One turn or mirror swaps these rows in pairs. Which row does each one swap with?
The rows were stretched afterwards, more along some directions than others.
lata: [ -5 -12   3   9 -13  -5   6  -5  -5   2   0  -8  -6  11   7  -3   4 -11
  -6 -12 -12  -4   3   7  23  11   3  -3]
ranaz: [ -4 -19   4   5 -10 -11  11 -10  -3   7   1  -4  -5  10   9  -2   9 -11
  -6 -14  -6  -7   2   7  18   7   3  -6]
patu: [-10 -20  10   4   3   6  -1  -5   8  12   7  -6  -6   2  18  -4   4  -1
   5  -3  -2  -9   3   3   3   0 -12 -13]
fev: [ -2  -4  12   2  -4  -4  -3   2 -11  10   7 -22 -23  13  -8  -5  -5  -2
  -4 -25   2  -1  -1   9  11   0  -9  13]
Gese: [-12 -15  -6   5   5   8  -3  -4   1  14   0  -7 -16   1  20  -8   2   6
   0 -10 -15 -22   2  -6  11  12  -6   4]
Rupul: [-11  -3   3   8   1 -21   5  13  -7   5  -4  -3   2  14 -10  -9   5   4
  -5   2   1  -2   9 -21   0  -2  -4  13]
Mif: [ -7 -22  -7  21   0  -4   3   7  -3  10   0 -18  -8   6   3  -1   4  -8
  -5 -16  -1   1   7  -6   8   3 -14  -2]
Duko: [ -7 -22   9   8   4   6  -1  -5   9  11   5  -7  -8   6  17  -5   4   0
   6  -7  -2 -12   6   6   4   2 -13 -13]
tebi: [  3  12  11   4  -1  -5  -3  -4  -8   5   7 -17 -20  10  -3  -1  -6  -2
  -5 -23  10  -4   7   7  11   6 -11  14]
siti: [ -7  -8  -1  12   1 -15   9  -5  -2   9  -4   5  -4   5  12  -3  20  14
   4   4 -16  -6   2  -9   5  -3   4   4]
zutof: [  2  10  13  -2  -3  -4  -5  -3  -6   3   2 -14 -22   8  -6   0  -7   0
  -6 -19   3  -3   7   4   5   9  -6  13]
Nekip: [  0   8  -4  21   2  -8  -6  -6 -10  -7  -3  -1   5 -19   3  -6  17  -3
  -2   3  16  -1   7   6   4  -4  -2   9]
geg: [ -8  -7   1  13   7 -33   5  -7   9   4  -9   3  -9  -2  21  -6   6  -2
  -5 -25 -12  -9   0   5  20   2 -12   9]
Bulug: [ -5 -15   8  18  -9  -3 -12   4 -10  16   2   5  -3  -5  -5  -2  -4  -7
 -11   6 -10  -8  -1  -2   5  10   5   5]
rupe: [-16  -1   2   7  -1 -20   1  11  -8   9  -2   1   1  11  -9  -9   4   2
 -10   0  -2  -5   4 -18   1   2   0  18]
kima: [ -6   0  -3   2   0 -26  -3  16  -5   8 -11  -9 -19 -13  12  -6  -3  -8
   3  -8  -9  -7  -9   3  12 -19   1  16]
lagaz: [  4 -19  -7   8   2 -11  -5  26   2  14  -6  -5  -8   1  -6 -18  -1   0
  11  -6   2   9  -2   2  13 -19   2   8]
Tuful: [  0  -2  16   8  -6  -7   4  -6 -10   1  -1 -18 -19   6  -7   7   2  -8
  -4 -15   2   2   3   4   9   1  -9   7]
badin: [ -1  -8   1  11   4 -29   5  -7   8   4  -8   1 -10   4  15  -6   4   5
   2 -19  -6 -13   7   4  12   5 -12   8]
peze: [ -5 -24  -9  10  -4  -5   0  11  -2  11   1 -12  -7  -9   3   0   9  -8
  -3 -11  11  10  -7   4   0  -9  -4   1]
Vivib: [ -7 -18   7  13  -9   1 -11   4 -12  20   4   4  -6  -4  -1  -3  -6   1
  -6   4 -16 -12  -2  -1   5   7   7   3]
bopa: [-12  -2  -3   1  -1  -2  -3   6  -2  15   2 -19  -3   3  -3  -3   0 -15
   1 -16   1   5  -4   6   3  -3  -7   2]
setud: [  2   2  -5  23   3 -12  -3  -9  -7  -6  -2   1  -4 -15   3 -16  20  -2
  -5 -14  16  -1   8   7   1  -6  -1  13]
panar: [ -7 -16   7  17  -8  -2 -13   5  -9  20   0   5  -8  -4   2 -10  -7  -4
  -8  -1 -17 -12  -3   1   9  10   9   6]
pabub: [  7 -14  -6   8   5  -8  -4  26   7  16  -6  -6 -14   5   6 -19  -8   1
  10  -9   4   4   5   3  18 -13   5  12]
bavev: [ 17  10  19  10   4  -7  -2   5  -1  -2  -6  -2 -13   8   0   2 -14  10
   0   1  -3  -6  14  -9  -4   6  -7  13]
rimev: [  5 -23  -7   9   4 -11  -2  25   0  18  -5 -11  -5  12  -3 -17  -3   1
  12  -6   7   6   4   1  19 -16   1  14]
mige: [-13   0  -6  -3  12  -8  -2   4  -4   1   4  -5 -12 -22  21 -10   3 -21
 -32 -25   0  -7   5   6   3  -1 -11  23]
miz: [ -9  -2  -5   0  12  -6   7   4  -4   4   6  -2 -11 -20  29 -17   1 -19
 -26 -27  -3 -10  12   8   6  -2  -9  16]
fad: [ 16  12  15   8   6  -8  -3   8  -1 -10 -10  -4 -12   4   0   5 -13   3
  -2   1  -7  -1  11  -3   2   1  -3   9]
gumin: [  0   7  -5  23   4  -6   2  -8  -8 -11  -1   4  -2 -28   9  -8  21  -4
  -7  -5  13   5  12   6   6  -5   1   9]
midof: [ 10   6  17   7  11  -8  -4   4   6 -14  -7  -4 -11   4   4   3  -9   8
  -3   1  -8   2   9  -3   1   2 -12   6]
Pimu: [  9 -20   6   9  15  -9   7  12  15   8  -1   6  -9  -6   8 -18   3  -7
 -19  -1  12   4  16  -7 -12   2   1   6]
lubo: [ -4 -15   9  13 -11  -7 -10   7 -13  19   1   4  -5  -1  -2  -6  -8  -4
 -10   4 -15 -11  -3   0   8   6   6   7]
peb: [ -7  -5   3  13  -1 -14   5  -4  -9   8  -3   3  -7   1  11  -3  17   8
   2   8 -15 -10   0  -4  -3  -8   2   2]
betu: [ -7   8   7   5   1  -4 -10   0 -16   3   7   1   5 -17  -2  -4   7   2
   1  11  -1 -18   8  11   9  -3  -4  10]
zopel: [ 13 -19   3  10  16 -11   8  13  12   3  -6   6 -11 -12   5 -18   6  -5
 -20  -7   8   8  19  -1 -13   0   4   3]
geli: [  6 -19   0   7  17  -3   4  13  15   3  -2   1 -11 -12   5 -21   4  -3
 -20  -6  11   7  16  -5 -13  -1   0   7]
nov: [ -4   3   2   7   2  -1   4   2   1  13   3 -20  -4   0   6   1   0 -15
   2 -12   5   7   5   9  11   0  -7  -2]
tusub: [-10 -21  -8  27   5   1   4   6   2  10   0 -16 -11  -3   9  -7   6 -10
  -7 -16   4   3  10  -6  11   2 -18  -3]
rurip: [-11  -2  -4   8   2  -7   7  -4  -9   1  -1   5  -4   2  15  -6  16  11
  -2   8 -19 -13   9  -7   3  -5   5   3]
sene: [-17 -14   1  13   1   4  -4  -9  -1  16   4  -2 -13  -1  16  -3   8   6
   5  -5 -14 -21   0 -14   8  12  -8   2]
lita: [ 15   5  17  14   5  -5  -7   6   7  -3  -6  -6 -13   1  -3   6 -11   2
  -2   5   0   0   5  -6  -4   5 -10   8]
rino: [ -4   8   5   2   3  -7 -11   1  -9  -1   4   7   5 -19   0  -4   8   3
   2  12   4 -14   9   9   2  -3  -1   8]
sanat: [-10 -21  -6  25   3  -5   2   8   3   7  -2 -18 -11   3   7  -4   4  -9
  -5 -14   0   2   7 -11   5   2 -14   1]
Dufu: [ -7 -19  10   8   2   2   0  -6  12   6   2  -6  -8   6  23  -3   1  -5
   3  -5  -8  -7   1   2   3   3 -10 -17]
gif: [-17  -2  -1   6   6 -15   6   3  -2   5   5  -2 -14  -8  27 -18  -2 -24
 -27 -23   1 -10   4  -3   4   3 -11  21]
sasa: [  4 -17  -6  11   5  -4  -2  27   0  24  -6 -11 -10   4   3 -15  -9   4
  14  -2   3   2   7  -3  19 -14   3   7]
Nopub: [ -8 -17  -3  13  -8  -2   2   5  -4  -1   1  -6  -6  -7  -6   2  11  -8
  -1  -9  16  13   3  -3  -8  -4  -2  -1]
tid: [ 12 -21 -10   8   8  -7  -1  22   3  10  -4  -8  -4   4   0 -10   7   3
  10  -5   3  10   7   3  13 -17   2   7]
Kov: [-10 -11   4  12   4   6  -1 -10  -2  15   6 -10 -13   0  14   3   5   4
  -4  -7 -11 -17  -4  -8  10  15 -15   3]
guku: [ 19   7  19  10   7  -9  -6   7   2  -5  -7  -4 -11   8   0   4 -11   5
  -6   4  -2  -1   6  -4  -1   7  -7  12]
mir: [ -4   6  -9  13   1  -4  -5  -7  -9 -13  -1   5   1 -16   7 -17  15  -3
  -9 -10  13  -3  11   7   2  -6   5  13]
vig: [-14  -8   0  10   6 -18   6  -2  -7  10  -2   3   1   7  11  -3  18  10
  -2   6 -17  -9  -1  -9   5  -4  -2   3]
fum: [  6 -14   3   4  14  -4   5  10  12   2  -2   2 -14 -12   7 -20   1  -7
 -23  -4  10   6  16  -5 -17   0   2   8]
sise: [ -9  -3  -3   0  -2 -26  -2  16 -10  12  -7  -6 -20 -16  11 -12  -7 -13
  -2 -16  -6  -8  -8   5  12 -18   4  21]
Lerup: [ -8 -16  -9   4  -6   1  -1   9  -7   0   1 -11  -7  -5   0   1   2 -10
  -6 -14   8   9  -3   6  -3  -4   1   1]
vov: [ 10 -20  -7  13   6 -10  -2  31  -1  22  -6  -7  -9  -1  -1 -14  -2   1
   8  -1   4   5   1   3  17 -16   3  11]
gudib: [-16  -2  -6   4   7  -2   0   1  -4   7   9  -8 -14 -20  24 -10   3 -20
 -28 -27  -3  -7   6   5   5   4 -12  21]
Vap: [-12 -19  -5  26   3  -6   4   5  -1   6   0 -16 -11  -2   5  -3   5  -8
  -7 -13   0   3   6 -13   8   2 -16   3]
sadel: [-13  -5   1  12  -2 -12   6  -8  -7   9  -3   7  -3   1  15  -5  18   8
  -1   2 -19  -7  -1  -9   8  -2   6   1]
Dufif: [  7 -23  -3  10   3  -9  -3  24   6  26  -1  -6 -12   7  -1 -14  -6   4
   8 -10   7   4   2   0  10 -12  -1   8]
ladum: [  3  -3   2   5   6 -24   0  15  -8   8  -8 -13 -26 -19  16  -9  -5  -3
  -3 -18  -7 -12   2   6   7 -18  -5  21]
nofas: [-12  -4  -1   5   3 -25   0  16  -1   6  -6   2   1   7  -9  -9   4   5
 -11  -2  -4  -1   5 -20  -1  -1   0  16]
surod: [-11  -4   2   3   5 -26   4  12  -5   6  -2  -2   0  12  -5 -11   6   4
 -14  -8  -1  -5   9 -15  -3  -4  -4  20]
gonaz: [ -5  10  11   3   1   1 -10   2 -10   4   8   6   5 -16  -3  -4   2   3
   3  14   4 -16   9   9   4   1  -2   6]
nuvu: [ -4 -10   2   7 -13  -5   0  -7 -12   3   2  -9  -2   6   2   4   9 -14
  -2  -4  -7  -7   2  11  19   8   1 -11]
tesi: [ -4 -14   4   5 -12  -7   7  -5  -7  13   5  -9 -10  14  10  -1   0 -10
  -4  -9  -7 -12   2   6  24  10   5   2]
mele: [ 14   3  17  16   4  -7   3   2  -2  -2  -7   1  -9  10   7   2 -10   7
   0   4  -2  -7  12  -9   4   4  -6  17]
Did: [ -6 -10  -2   4   5 -21   0   8  -3  19   5 -12 -26 -11  25 -14  -4  -9
  -6 -31  -2 -11   0   5  14 -13  -7  26]
Bebi: [ 11 -14   6   7  16  -9   6  13  10   5  -1   1 -10 -10   6 -21   1 -10
 -23  -4  11   4  16  -2 -10  -1  -2   9]
leb: [ -8 -17   3  11 -11  -2 -13   1 -13  18   2   5  -7  -4  -1  -7  -6  -2
  -8   0 -16 -12  -3   1   6   7   9   4]
Litik: [ -9   9   8   4   0  -6 -13   2 -13  -1   5   6   7 -16   1  -4   5   2
   5  14  -1 -15   5   6   4  -4  -6   7]
geru: [ -6 -18   8   7   6   4   0  -3  12   8   5  -6  -9   2  23  -9   1  -5
   0  -7  -2 -10   3   6   4   3 -14  -7]
Refib: [  0   8  -5  20   2 -10  -3  -8 -11  -8  -3   4   2 -22   3  -6  19  -4
  -4  -7  13   3   6   6   3  -6   1  13]
nari: [ 14   6  17   7  12 -12  -2   5  -2  -7  -7  -4  -7   7   3   7  -8   7
  -3   5  -8  -7  13  -5  -2   2 -12  13]

Swapped with pabub: fad
Swapped with nov: geg
Swapped with badin: bopa

